(in the rows, 128 means zero)
The same turns and mirrors carry the whole set onto itself, and each row onto the other rows of its family. Which rows share a family with each named row? Give them in list order.
These 36 rows form 6 families of 6 rows each.
J759: [113 148 130 121 113  98 158 132 136 149 120 139 128 145 129 137]
J146: [132 131 134 122 115 114 125 120 163 130 134 129 161 131 159 127]
J674: [148 150 137 139 113  81 115 115 134 160 144 134 115 118 131 136]
J710: [121 156 131 129 131  96 153 131 154 145 111 156 134 148 124 150]
J824: [137 158 146 135 118  84 148 102 144 145 131 127 127 141 119 168]
J974: [154 147 125 123 141  98 123 136 136 126 132 159 127 106 128 133]
J624: [152 138 124 140 125  96 125 106 163 136 127 123 138 149 172 158]
J839: [123 155 148 124 118  79 122 133 146 140 124 140 111 123 167 119]
J223: [132 143 147 129 125  89 160 131 131 123 119 113 139 115 167 151]
J995: [141 159 136 141 119  77 129 117 152 122 117 141 129 138 121 179]
J39: [142 137 121 133 131 100 144 151 127 149 120 148 139 112 131 137]
J842: [121 141 135 122 123 101 149 121 149 147 125 125 131 148 177 130]
J933: [120 157 157 122 115  95 127 117 171 112 123 138 155 132 136 147]
J962: [142 146 118 121 142 109 149 128 143 130 127 156 139 133 114 149]
J20: [144 149 134 137 112  88 139 116 128 156 138 132 126 125 111 153]
J499: [159 137 114 144 116  90 108 132 136 145 132 140 127 117 136 144]
J621: [144 145 113 141 113  93 126 125 143 146 125 146 131 143 112 158]
J648: [146 151 128 118 145  99 112 121 159 132 134 161 121 129 156 122]
J462: [136 163 140 119 146  93 146 114 160 110 119 156 133 138 131 161]
J520: [156 144 134 145 126  87 140 113 151 118 120 118 143 129 151 181]
J58: [154 141 144 137 124  90 137  98 146 147 141 110 132 129 168 152]
J695: [113 166 157 124 118  74 148 128 145 124 115 137 122 130 142 151]
J159: [149 143 137 135 117  89 118 104 148 162 146 127 119 134 159 133]
J481: [133 144 130 127 137 100 133 123 166 150 120 147 131 146 179 129]
J60: [146 136 136 135 143  99 159 132 144 130 116 125 150 122 174 155]
J162: [132 165 157 134 138  76 147 130 155 118 106 145 135 120 149 163]
J297: [138 141 154 127 119 100 129 123 158 108 128 122 164 109 156 145]
J568: [153 135 122 120 151 113 138 115 155 128 134 140 138 135 171 137]
J522: [155 150 141 123 153  94 143 117 152 105 126 137 140 117 159 160]
J18: [124 141 136 123 110 114 139 128 154 128 128 137 164 133 120 143]
J712: [140 154 141 133 133  80 115 143 147 140 119 157 121 108 159 124]
J210: [127 148 145 121 110  99 105 125 166 129 132 147 147 123 143 120]
J893: [136 141 142 126 110 102 119 139 142 122 132 138 156 102 125 133]
J592: [154 144 128 142 121  84  97 117 157 140 130 138 120 131 164 141]
J790: [146 156 156 138 123  79 143  97 150 134 132 116 129 129 149 169]
J584: [131 140 133 128 116  91 141 146 119 142 127 130 127 106 144 128]

Which other rows belong to the same family as J499? J624, J995, J621, J520, J592
Which other rows belong to the same family as J39? J710, J481, J60, J162, J712
Which other rows belong to the same family as J159? J674, J824, J20, J58, J790
Which other rows belong to the same family as J974? J962, J648, J462, J568, J522
Which other rows belong to the same family as J223? J759, J839, J842, J695, J584

